In the rows, 128 means zero.
First come named turns, each shown by rows before and after it. For each pair of rows after them, which turns, in which order, take the first row to the second? The first pair is done for you.
P:
[ 98 133 146 115 139 111 140 122 129 147 155 139 106 149 146  97 139 150
 147 168 125 125 133 138 129 153  98 143 119 140 113 117]  ->  [121 133 135 118 134 106 137 115 119 135 159  97 107 132 139  93 159 157
 152 141 123 155 175 126 143 140  99 123 121 103 124 119]
[112 152 107 158  86  95 141 136 140 128 155 138 113 141 162 106  80 116
  94 119 113 136 151 112 166 116 109  61 127 115  93  95]  ->  [122 144  98 151 106  86 175 140 137 130 147 128 111 131 151 111  71  94
  99  94 124 133 149 116 154 122 121  81 128 107 102  90]
[ 68 122 137 115 141 116 176 172 120 142 103 156 100 111 115 127 167 136
 122 173 156 110  80 121 107 155 140 143 167 169  92 117]  ->  [ 85 137 143 112  89 146 106 132 127 142 119 131 126  98 132 121 208 177
 118 165 146 139 132 109 146 129 113  85 149 146  84 148]
[140  95 148 131 153 117 127 121 133 120 117 121 111 134 118 131 144 117
 157 129 137 111 110 116 106 124 154 169 117 144 146 146]  ->  [133 103 162 134 127 138  97 103 145 135 122 131 124 140 129 131 142 138
 160 154 128 120 118 129 121 123 135 154 109 156 137 155]
B:
[179 107 141 100 130 137 137 143 114  80 101  67 111 105 138 111 138 121
 127  70 120 199 126 107 149 157 134 124 229 104 155 120]  ->  [154 123 149 145  88 155  99 138 124 133 148 140 144 132 156 107  78 117
  87 112  73 172 116 124 196 151  76  91 217 138  95 108]
[129 137 116 140 106 137 122 130 135 124 145 134 126 144 135 130 145 134
 135 125 134 118 155 132 141 107 133 110  94 130 109 144]  ->  [142 120 123 139 125 143 113 127 138 115 134 125 123 133 123 129 160 132
 144 125 139 123 151 123 135 112 131 127 100 136 136 149]
[146  88 133  94 159 106 146 138 139 170 103 154 129 153 120 137 119 115
 104 125 137 129  79 118 114 133 165 192 118 177 144 143]  ->  [143 141  87 104 136  88 182 150 131 156 113 109 111 134 134 113 111 125
  74  97 148 136 106 123 112 163 181 127 137 137 101 123]
[ 99 139 102 145 119 122 131 134 145 133 148 150 138 140 145 114 113 117
 116 131 105 124 133 133 139 136 124 112 105 137 106 109]  ->  [126 103 129 120 149 132 120 128 146 126 114 136 123 139 128 129 141 108
 156 129 115 131 119 133 113 109 125 165 104 138 151 135]
R:
[126 104  88 114 135 106 123 151 126 129  74 108 110 122 113 133 133 118
 142 111 125 135  73 132 143 136 146 119 161 148 153 152]  ->  [123 112  75 109 126 101 127 163 135 123  81 118 102 135 105 124 129 120
 160 116 127 123  70 136 145 132 152 124 137 158 144 144]
[106 140 127 126 138 161 125 118 110  99 108 116 126  89 120 142 153 148
 124 118 131 149 118 109 130 127 105 137 149 121 139 127]  ->  [ 94 141 128 112 147 149 136 125 114  97 105 111 112  91 116 149 159 151
 128 114 138 141 109 108 119 132 129 147 145 125 149 133]
[123 151 141 128  99 147  92 142 127 162 135 152 128 114 155 123 120 141
 122 159 119 130 107 118 147 131 107 102 157 153 112 120]  ->  [125 139 142 122 117 144  89 139 121 166 118 134 130 100 147 126 125 142
 116 148 119 131 101 114 138 131  97 103 185 139 118 124]
Now pairs of rows:
(2 to 4 turns a pair)
[134 131 101 127 112 119 175 139 114 100 110 126  72 112 134 130 130 100
 105  98 147 120 154 136 111 150 170 120 148 112 144 121]  ->  [161 102 134 129 125 132 121 121 122 112 114 115  99 112 119 146 161 105
 141  88 128 138 178 130 122 115 152 130 137 100 176 136]	P, P, B, P
[126 104 158 126 141 143 117 131 107 160 113 164 144 109 117 129  67  93
 110 144 102 139 108 116 140 108  75 149 171 149 128 106]  ->  [138 116 120  98 156 109 183 159 109  95  96 112  93 104 109 115 124 116
 138 114 149 131 118 119  82 129 148 161 147 134 156 116]	B, R
[140  99 124 134 162 112 172 148 141 118 120 134 110 139 100 128 135 116
 146 119 143 107 124 118  89 124 171 173  99 138 148 126]  ->  [105 157 109 157  91 132 142 139 146 127 170 156 124 144 145 113 120 142
 110 143 120 110 141 129 136 122 132  96  91 148  81 117]	B, P
[152  92 102 149 179 102 146 146 119  79 118 129  79 147 111 135 142  78
 140  74 167 112  75 142 121 153 151 179 124  97 151 116]  ->  [ 99 140 103 162 110 148 104 138 141  99 161 189  91 175 158 127 127 124
 112 148 145 101  59 154 156 160 111 135 108 158  89 121]	B, B, B, P
[137 145 103 123 111 113 145 137 127  96 138 103 120 129 145 118 165 143
 145 100 140 146 159 127 115 140 150 107 113 110 129 135]  ->  [127 146 125 137  91 148  93 110 127 119 144 132 152 129 146 130 153 153
 123 122 114 154 170 120 149 125 100  88 134 117 123 130]	P, B, P, R
[107 147 117 105 124 129 129 141 129  97 113 107  98 141 131 121 174 151
 152 147 135 134 125 130 111 144 164 124 102 146 131 141]  ->  [101 135 121 135 137 114 136 144 134 133 127 165 133 155 118 127  97  97
 125 144 109 107 101 140 125 133 133 141  98 152 110 112]	B, P, P, B
[130 138  96 130 134  75 197 157 135 104 128 109 102 139 117 127 129  94
 133  97 142 105 125 135  92 143 186 152 102 118 133 115]  ->  [148 130 130 160  82 136  91 102 133 137 158 117 166 124 134 129 121 131
 113 106  90 138 169 126 175 104  88  82 111 101 115 130]	B, P, R
[122 137 128 167 103 136 105 126 144 151 169 178 158 121 127 132  78 116
  91 162  90 103 118 136 159 133  85 121 146 158 109 111]  ->  [136 109 144 166 120 149  80 118 144 155 163 182 166 121 124 134  89 119
 118 169  95 112 115 123 152 118  79 150 138 162 126 120]	P, P, B, P
[122  94 158 116 139 146  92 109 126 137  97 143 129 111 131 143 142 117
 156 131 109 163 124 114 112  97 124 146 119 150 124 169]  ->  [110 108 143 105 155 135 134 133 118 121  87 141  97 119 123 142 127 110
 146 129 124 147  95 122  94 122 151 166 117 158 126 158]	B, B, B, P
[172  72 131 113 142 104 156 127 155 135 119  92 119 173  99 121 150  83
 140  85 126 129 140 124 101 105 150 138  79 131 175 139]  ->  [152 115 112 124  83 113 142 126 176 128 155  91 115 182 127 109 158 114
 133 102 118 128 158 131 114 100 148  88  55 140 147 144]	R, P, P, B
[ 95 174 103 132  97 121 165 138 135 127 164 159 108 146 146 113 102 142
  99 140 127 110 109 146 134 174 120  88 143 137  87 100]  ->  [111 134 129 101 138 116 172 150 122 107 126 143  77 141 126 129 136 140
 141 145 154 106  80 145  86 171 159 166 136 169 137 123]	P, B, B, P
[135  95 161 113 104 163  74 107 116 132  83  96 140 117 137 141 132 176
 109 176 126 146  85 112 180 129  81 114 156 104 148 155]  ->  [154  89 133 107 148 111 161 143 115  95  67  71  98 117 104 138 136 134
 125 128 168 131  79 109 127 147 154 167 138  99 167 139]	P, R
[127 118 118 126 169  96 169 153 100 117  93 135 106 103 109 120 113 107
 132  95 153 122 123 121  93 160 151 139 159  96 155 103]  ->  [105 130 124 154 130 110 154 157 128 145 139 192 128 147 124 122  91  97
 126 137 133  82 106 140 115 139 129 134 103 134 115  90]	R, B
[ 98 126 127 152 124 115 139 153 132 160 143 184 127 155 135 138  94  94
 127 172 130  90  88 144 137 144 118 164 119 174  98 120]  ->  [ 97 164  85 152 101  99 183 161 126 131 152 147 111 138 142 125  88 107
 107 144 157 105 111 143 125 168 139 117 136 134  81 102]	B, B
[151 152 105 157 149  71 134 139 142 120 112  77 108 191  90 139 110 115
 121  92 147 117 146 113 115 127 195 117 106 123 124 118]  ->  [137 130 149 155 148 113  77 119 162 146 120 133 122 210  97 158 125 136
 136 144 127 105 121 118 131 105 171 147  84 179 121 143]	B, B, P
